Each path below is one point turned by a fixed rotation once a step. After each direction that follows a path, write how fast that rotation turns it, in degrees a step (0 if it stays still).
Each turn is a multiple of 5 degrees from 10 to 175, or 0.
Rotation 1:
[ 13   5   5 -33  43 -22  -1 -27  -7  26 -35  16  -5 -17   4  47 -13 -11
 -21 -23  22 -37 -28 -19  50  47  15  -2 -10  16   0  21 -47 -13  63  13
 -22  11  13 -51 -17]
[  8   4  19 -34  53 -25  18 -13   0  21 -57  -2  -4 -52   0  32   3  -1
 -21  -5  16 -32 -23 -65  40  40  37 -16   4 -16  10  17 -18 -11  30 -17
  -9   8  27 -34 -19]
[ -2 -20  14 -55  42 -24   5   0 -26  42 -35  12   3 -38   4  41  14 -11
  -7 -18   9 -16 -14 -52  35  42  12  -3   4   0 -20  21 -51  -7  45  27
 -14  24  10 -45 -18]
[ 24 -11  10 -27  48 -21   5 -32  -1   8 -35  23 -15 -18  -7  50 -11  -7
 -39 -17  21 -31 -24 -43  52  47  33  -2   2   6   2  36 -19  -1  54  14
 -13   3  21 -46 -20]
[  6   2  19 -65  44  -9  26  -4 -14  33 -49   9  10 -42   6  44   4 -14
  -7 -13   4 -23 -26 -62  30  38  39 -11  -6  -1  19  17 -18 -12  33 -15
  -1   3  19 -43 -16]
[  9 -28   8 -35  36 -33  -7  -5 -17  22 -36  12   3 -23  -2  46  27  -2
 -11 -11  16 -18 -14 -68  38  43  30  -5  -5   9 -37  30 -33   4  46  32
  -7   8  26 -39 -18]
[ 27 -19   2 -38  44   1  26 -24 -19  23 -35  30  -7 -29  -2  64 -14  -9
 -32 -20  12 -25 -18 -47  30  39  36   4  -2  -6   8  46  -1  -7  45  11
  -8   4  16 -46 -28]
[ 17   2  12 -58  34 -17  18   1 -11  31 -45   1  21 -19  15  49  15  -8
  -1  -2  14 -24 -33 -59  36  35  44 -11 -21  20  -2  23 -22   0  49  -9
   0   2  40 -37  -1]
[ 10 -30  -7 -22  27 -24   7 -11 -22  23 -48  17   0 -38   1  60  21   2
 -13 -14  21 -18 -15 -70  23  39  36   2  -8 -15 -32  35 -11 -12  36  23
  -1  16  29 -29 -32]
[ 29 -11  -7 -40  48   5  28  -7 -31  39 -31  15  15 -22  16  59 -17  -5
 -18 -10   6 -33 -22 -27  32  29  30  -1 -20   9 -10  51 -13  -1  64  11
 -12   7  22 -38 -23]
[ 20  -1   2 -30  31 -29  19 -17  -2  26 -55   7   5 -18  22  65  24   7
 -12   2  33 -15 -34 -59  36  23  43  -5 -18  -2  -2  23 -17  -9  46 -15
   1  17  50 -25  -3]
[  3 -16   1   3   9   2  -1   4 -10   7  12   1  -3   0  -1   0  -1   3
  -7   1  -6   5  11   4   1  -4  -9   3   8  -6 -16  13  -3   9   4  18
  -5   8  -6   2  -8]	115
[  6  -9   1 -12  -8   9   2   4  -4  -7   6   8   4  10  -6   7   6  -4
   2  -2  -7   5   2 -16  -5   2  15   1  -4  10  -1  10  15   9  -3   5
   8 -11   2  -4   4]	20
[  8   4   0   4  14  11  10   2   1  -3  -1  -8   5  -9  -2 -12 -16   2
  -6   5 -11 -13   2   5   1  -1   9  -8  -1  -2   6  12  13   5   3  -9
  -3 -10  -2   1  -6]	130
Rotation 2:
[-32  29  -9 -12  14  31  10 -17 -12 -25   8  20 -10  -6  25 -17 -12 -12
   1  18   0 -33  40  26 -53  -9  46  30  47  -8 -38  27  25  43 -17 -12
 -33   4 -36  -3  46]
[-22  11 -13 -21   1  37  -2  -9  -8 -27 -16  22 -26 -12  13 -11 -24  10
   6   7 -27 -20  41  33 -55 -13  51  27  21  15 -31  23  24  61 -32   1
 -20   1 -19 -10  47]
[-19   4   0 -31   2  29   9 -18 -16 -34  -9  12 -11   3  11   3 -27 -15
  15  -6   0 -28  26  20 -47  -2  41  38  17  23 -33  31  -4  54 -41  11
 -14   7 -21   4  74]
[-21  -4   0 -15  -7  59  14 -15   1 -23 -20  28 -11  15   6  19 -10 -19
  -2   5   4 -16  37  19 -40 -15  36  38  39   9 -40  21 -29  53 -41  -7
 -18  -4 -15  -4  57]
[-28 -12   2 -40  10  29   5 -20 -27 -30  -9  46  11  10  13  16  -4   7
 -14  20  -8 -15  33  13 -49 -26  45  37  44   0 -32  22 -19  32 -32 -10
 -29 -22 -15   5  54]
[-34 -18  -9 -28  -7  38  12 -11 -27 -17  -8  29   6  10  22   2 -10  34
  -8  14  -7 -43  15  26 -42  -4  46  45  39  34 -30  32 -13  41 -34 -20
 -17 -27  -3  -3  32]
[-29 -43  16 -27 -21  14  14   1 -33 -20 -23  17   2  16  20  21 -18  26
 -16  -2  -7 -26  12  20 -41 -15  39  44  25  19 -27  37   1  57 -33  -2
   1 -13   8  -1  60]
[-37 -25  19  -9 -21  20  30  -4 -28  -9  -6   9  11  31  32  18  -9  -4
 -26   0  24 -43  11  20 -36  -7  30  48  52   5 -37  31 -12  45 -22 -14
  -2  -3   0   4  58]
[-36 -23  14  -4 -18  21  16   4 -23  -7 -13  15   6  21  33  13   5  15
 -45  14  -1 -28  29  26 -47 -39  38  30  58 -21 -40  22   9  47  -9 -25
  -4  -5   1 -11  40]
[-35  -5   7 -23  -5   3  11  -4 -34 -18  12  -1  15   9  50 -14  -4  23
 -30  10  -7 -49  16  30 -58 -27  49  24  46  -3 -28  33  26  40  -9 -22
  -3   1  -9  -5  44]
[-25 -15   8  -3 -26  27  11   4 -14 -15   0 -16 -11  11  40 -15 -17  14
 -15  -4 -10 -41  14  41 -56 -25  42  18  32  12 -27  34  27  72 -15 -13
  23  11  -1 -16  41]
[ -2  -8   4  -7  -2  -7 -11  -9   2   1   4  -9   4   1  -2  11   7  13
 -16 -10   1  -7   8  -1   3 -10  -6   4   2  14 -11   5 -12  -4  -3  -9
   4   2  10   1   0]	20
[ -3   8  -9  -4  10   2  -6  -2  -3  -1   7  11   6  -6   3  -7   9  12
  -7  14  -7  -1   7   2  -5  -8   5  -4   9  -7  -1  -4   4 -11   7 -11
 -10  -9  -5  -3 -14]	85
[  5   9 -10   3   8   2   2  -7  -2  -6  -6   6   8 -12  -7  17   6  -1
   6   4   4   2  10   5   3   6   6  20 -15   5   1  -8  -7   2  -1   3
  -2  -8   3   1   5]	25
Rotation 3:
[ 34  31  25  18 -33   3  16  22   2   1  45 -24  -2  -6  38 -28  -7  12
   6 -30  61 -20  16  23   5  -1 -45 -16  14 -44 -25  45 -41  23  32  35
 -41  27  -4 -11  -4]
[ 43   3  23  36 -38  14  10  13  -6 -10  29  -9 -18 -13  34 -18  -2  12
 -10 -38  37  -9  42  14  -3   4 -28 -27  -4 -21   1  44 -65   8  51  37
 -51  21  -8 -21  -5]
[ 19  17  12  51 -54 -14  -2  -5  -2 -18  32 -13 -25   5  22 -15   1   4
  17 -38  50   1   2  17 -19  -9 -33 -29   3 -42  12  51 -57   9  32  37
 -42  26  -1 -16  -6]
[ 30  36  13   9 -41   0  16  16   5   2  43 -24 -18 -12  30 -23  12   9
  16 -27  60   6  22  10  -8 -10 -39 -22   4 -53 -25  35 -44  10  37  46
 -32  41   3  -9  -7]
[ 42  20  23  24 -26  23  -1  24  -6 -11  26 -12 -28 -10  42 -24 -11  -7
   0 -46  49 -16  30  26   0   4 -40 -13   3 -20  -8  47 -58  22  43  38
 -39  20  -9 -12  -3]
[ 25   7  23  50 -44 -12  14   3   0 -11  39 -15  -1   1  29 -16  -7  21
   1 -36  45 -19  13  23  -3  -3 -34 -33  10 -38   5  55 -53  12  32  29
 -57  18  -9 -24  -5]
[ 33  16  10  26 -53  -7  10   8   3  -7  33 -14 -22 -11  21 -14  16  12
  15 -23  46  16  35   1 -19  -9 -24 -33  -6 -44  -8  37 -61  -2  46  49
 -37  40   3 -17 -10]
[ 28  36  13  23 -35  10 -10  18  -1 -14  26 -16 -36  -4  35 -25  -6 -15
  15 -45  60  -4   8  25 -15  -7 -44  -8   5 -40  -9  49 -49  27  37  39
 -28  29  -2  -5  -5]
[ 34  20  28  29 -32   2  20  19   0   1  46 -21   4  -8  36 -23  -8  20
  -2 -31  53 -24  21  24   9   3 -42 -22  12 -40 -17  48 -44  22  34  31
 -50  23 -13 -16  -6]
[ 39   1  18  40 -41   4   8   5  -4 -14  27  -8 -23 -11  27 -13   4  13
  -2 -32  36   3  40  12 -10  -1 -24 -34  -7 -25   4  42 -70   1  51  43
 -51  23  -3 -24  -7]
[ 20  26   8  40 -51 -11  -4   1   1 -17  30 -15 -29   3  22 -17   3  -2
  21 -37  58   4   0  20 -19 -12 -36 -25   3 -50   3  51 -53  12  30  38
 -36  30   0  -9  -3]
[ -6   5   2   8   8   1   2  -7   7  -1  -5  -2  13 -21   9  -5  -4   2
   2   6   4   4   3  -9  -7  -4  -2  10  -7   1  11  10   3   3   1   1
  13  -6   5  -4  17]	0
[  6   0   3 -12   0   1  14   5   4  10   7  -4  10 -10   0   1   8  14
  -4  12  -2   6  16 -11   3   0   4  -5  -3  -4 -14 -10   1  -7   6   5
  -2   7   2  -1  -2]	135
[ -7  -2  -8   7 -14 -14  -3 -12   2  -4  -2   2  -5   2 -11   6  10   2
   9   5  -3  15  -4  -8 -13  -7   8 -10  -6  -6  10   0  -6 -10   0   3
   1   7   5  -2  -3]	95
Rotation 4:
[ 58 -35  10  -3 -29  -2  -3  21 -26  15  -8 -27  -8  -2 -33  -5   1   3
   2 -38  -8  41 -19 -10   5 -10 -13  13  65  15 -26 -14   0 -23  25  38
  36  55 -10  19  33]
[ 48 -39   2 -18 -31 -22  -9  27 -38  25  -7 -11   2  -1 -13  24  -8  10
  28 -32   4  42 -26 -12  13 -16  17  10  45 -14 -17   8   7 -17   3  45
  39  45 -33  26  36]
[ 59 -27   8  -9  -1  -8  -8  27 -14  14  14 -26   8  22 -26   1   6  -2
  23 -33  10  34 -28 -18   4 -16  -5   3  44   1 -33 -12  -6 -42  -1  50
  29  55 -14  31  42]
[ 55 -29  -8 -21 -22 -23  -7  45 -26  15  22 -25  17  13   1  10 -10  34
  35 -43  -7  30 -14  -5   8 -20  -2  11  46  -4  -4  -7  -6 -11   8  33
  34  64 -25  26  25]
[ 51 -19   4 -19 -22  -8 -25  43 -35   7  23 -19  16  18 -30  10   8  14
   8 -31  17  27 -20 -24  15 -37 -22   1  41   7  -6   7 -10 -24  -5  47
  18  38 -15  46  37]
[ 58 -27   0 -11 -37  -3  -6  43 -26  18  14 -27   7   3 -26  -4  -5  15
  -4 -41 -14  34  -7  -7   3 -24 -24  16  61  21  -6 -13  -3 -10  27  31
  31  52 -10  26  27]
[ 47 -32   6 -16 -47 -12 -21  27 -49  14 -11  -9  -6 -10 -32  17  -3  14
  12 -33   8  43 -16 -17  18 -26  -6  10  48  -4  -7  18  -1 -15   9  44
  25  37 -25  36  36]
[ 55 -32  10  -4 -21   1  -4  23 -20  25  -2 -21  -2   7 -33   1   3 -13
  -1 -30  -4  36 -28 -12   5 -12  -5  10  58  14 -35 -13   3 -33  13  50
  38  50 -14  24  37]
[ 54 -35   3 -16 -27 -23  -9  26 -29  19   0 -18  -2   4 -13  15 -12  24
  41 -41  -7  43 -18 -13   6 -10  18  13  44 -15 -16  -1  -2 -20   9  38
  34  55 -26  23  32]
[ 56 -27   3 -11  -3 -12 -12  34 -24  14  17 -21  15  23 -15  11   8   2
  21 -29  23  27 -35 -15  12 -25 -11  -2  44   2 -24  -9  -8 -36 -11  51
  27  52 -23  35  39]
[ 61 -22  -3 -19 -23 -13  -8  46 -18  17  32 -31  15  18 -15   2 -10  30
  23 -43 -17  32  -5 -14   3 -21  -8  13  44  10 -10 -11  -5 -15  14  29
  32  59 -16  28  28]
[ -5   0  -1  -2  -2   0  -4   3  -6   5   2  10   7   5   2  12   7 -14
 -10  10  13  -6 -13   0   8  -8   1  -6  -2  -2   0  11   3  -2 -15   9
   2 -11 -10   9   3]	145
